Turns in one plane each, and the order they were made in; the first pair answered:
sudi:
[ 3.53,  1.44,  2.17, -2.20,  1.87,  0.70, -1.06,  0.44]  ->  [ 0.17, -0.70,  1.94,  0.85, -2.47, -4.21, -0.06,  1.11]
[-0.31, -0.53, -0.07,  0.81, -0.75, -0.87,  0.58,  0.63]  ->  [ 0.02, -0.27, -0.39, -0.79, -0.58,  1.32, -0.24, -0.42]
[-0.58,  0.50,  0.26, -1.40, -0.44,  0.88, -0.27,  0.52]  ->  [ 0.08,  0.76,  0.75, -0.32,  0.64, -0.21,  0.49,  1.32]
[ 2.00, -0.40,  3.09, -1.03, -0.75, -0.89, -0.12, -0.30]  ->  [ 1.41, -0.86,  2.67, -1.05, -2.04, -1.06, -0.30, -0.67]
Vefos:
[-0.53, -2.68, -1.86,  2.14, -1.75, -1.07,  2.27, -0.67]  ->  [-0.39,  0.12, -2.02,  0.41,  2.14,  3.59,  1.88, -0.92]
[-2.42,  0.69,  0.70,  1.89,  0.55,  0.70,  0.43,  0.37]  ->  [-0.11, -0.57, -0.65,  2.62,  0.38, -0.95,  1.20,  0.72]
[-2.28,  0.62, -0.90,  0.26, -2.76, -1.35, -3.31, -0.42]  ->  [ 2.38,  0.66, -3.83,  0.88,  0.36, -0.64, -2.49, -0.31]
[ 2.01, -0.91,  0.19, -0.39, -0.77, -1.68, -0.62,  0.46]  ->  [ 0.84,  0.83,  0.81, -1.58,  1.11,  1.25, -1.47, -0.02]
lukik:
[-2.51,  2.24,  0.30,  0.31,  0.74,  0.43, -0.93,  0.56]  ->  [-0.71,  0.36,  0.77,  0.26, -1.40, -2.37, -1.60,  0.36]
[-0.07, -0.42, -1.60, -1.55, -1.57, -0.97, -1.09, -0.43]  ->  [ 1.37, -0.30, -0.98, -2.49, -0.42,  0.77, -0.53, -0.86]
[-0.85,  0.40,  0.62, -0.34,  0.26,  1.76, -0.33, -0.48]  ->  [-1.58, -0.15,  0.13,  0.33, -0.91, -0.04, -0.79, -0.31]
Now pairs of rows:
Between the rows of a pair lie 2 to 3 turns.
[-1.06, -1.58,  1.09, -0.75, -2.17,  2.29,  1.77, -0.39]  ->  [-1.91, -1.56, -0.24,  0.54, -1.71,  1.60,  2.48, -0.15] : Vefos, lukik, Vefos
[-0.23,  0.01, -2.50,  2.01,  0.15, -2.23,  1.28,  0.85]  ->  [ 2.04,  0.32, -1.49,  0.76,  2.41,  0.95,  1.87,  0.37] : lukik, lukik
[ 0.03,  0.40, -0.19, -0.14,  2.08, -0.50, -1.83,  1.82]  ->  [ 0.88, -0.07,  0.32, -1.20,  2.29,  1.47, -1.28,  1.12] : sudi, lukik, lukik
[ 0.67,  0.06,  2.27, -1.06,  0.90,  1.44, -0.05,  0.33]  ->  [-0.65,  0.66, -0.05,  1.40,  2.06,  0.58,  1.07,  1.40] : sudi, Vefos, lukik
[ 0.50,  0.26, -3.45,  1.63,  0.13, -1.75, -0.94,  0.07]  ->  [-1.77,  0.15, -2.08,  0.97, -1.34, -2.32, -1.34,  0.02] : Vefos, Vefos
[-0.17, -0.83,  1.71,  1.50, -0.35, -1.32,  1.69,  0.75]  ->  [-1.83,  1.46,  0.67,  1.45,  1.30,  0.21,  0.88,  0.94] : sudi, sudi, lukik
[1.52, 0.42, 1.82, 1.23, 2.79, 0.27, 2.87, 1.01]  ->  [ 0.48,  0.26,  0.67, -1.91,  1.68,  4.12,  0.78, -1.37] : sudi, sudi
[-0.17,  0.42,  0.36, -2.46, -0.57,  2.65, -0.47, -0.58]  ->  [-2.09, -0.70,  0.25, -0.66, -3.05,  0.09,  0.23, -0.16] : sudi, sudi
[ 0.23,  1.69, -2.58, -1.23,  2.14,  2.77, -0.57, -0.73]  ->  [ 1.03,  2.30,  0.58, -2.21,  2.54,  2.16, -1.06, -0.48] : Vefos, sudi
[-5.28,  0.31,  1.07, -0.50, -2.40,  1.95, -1.03, -0.31]  ->  [ 3.72, -3.60,  2.04, -1.94, -2.77,  0.44,  0.07, -1.10] : lukik, lukik, Vefos
[-0.29, -0.21, -1.65,  0.86, -1.00, -1.36, -1.02, -0.30]  ->  [ 1.86,  0.10, -0.94,  0.88,  1.10, -0.76, -0.15, -0.05] : sudi, sudi, lukik
[-1.34,  2.10, -1.14,  0.81,  0.86, -0.34, -0.66, -0.23]  ->  [ 0.10,  0.51, -1.53, -0.13, -1.09, -1.34, -1.59, -0.90] : Vefos, sudi, lukik
[-1.04,  1.14, -0.04,  1.21,  1.88,  1.12,  1.54,  0.44]  ->  [ 0.91, -1.40,  1.39,  0.83, -0.80, -1.61,  1.54,  0.38] : Vefos, lukik
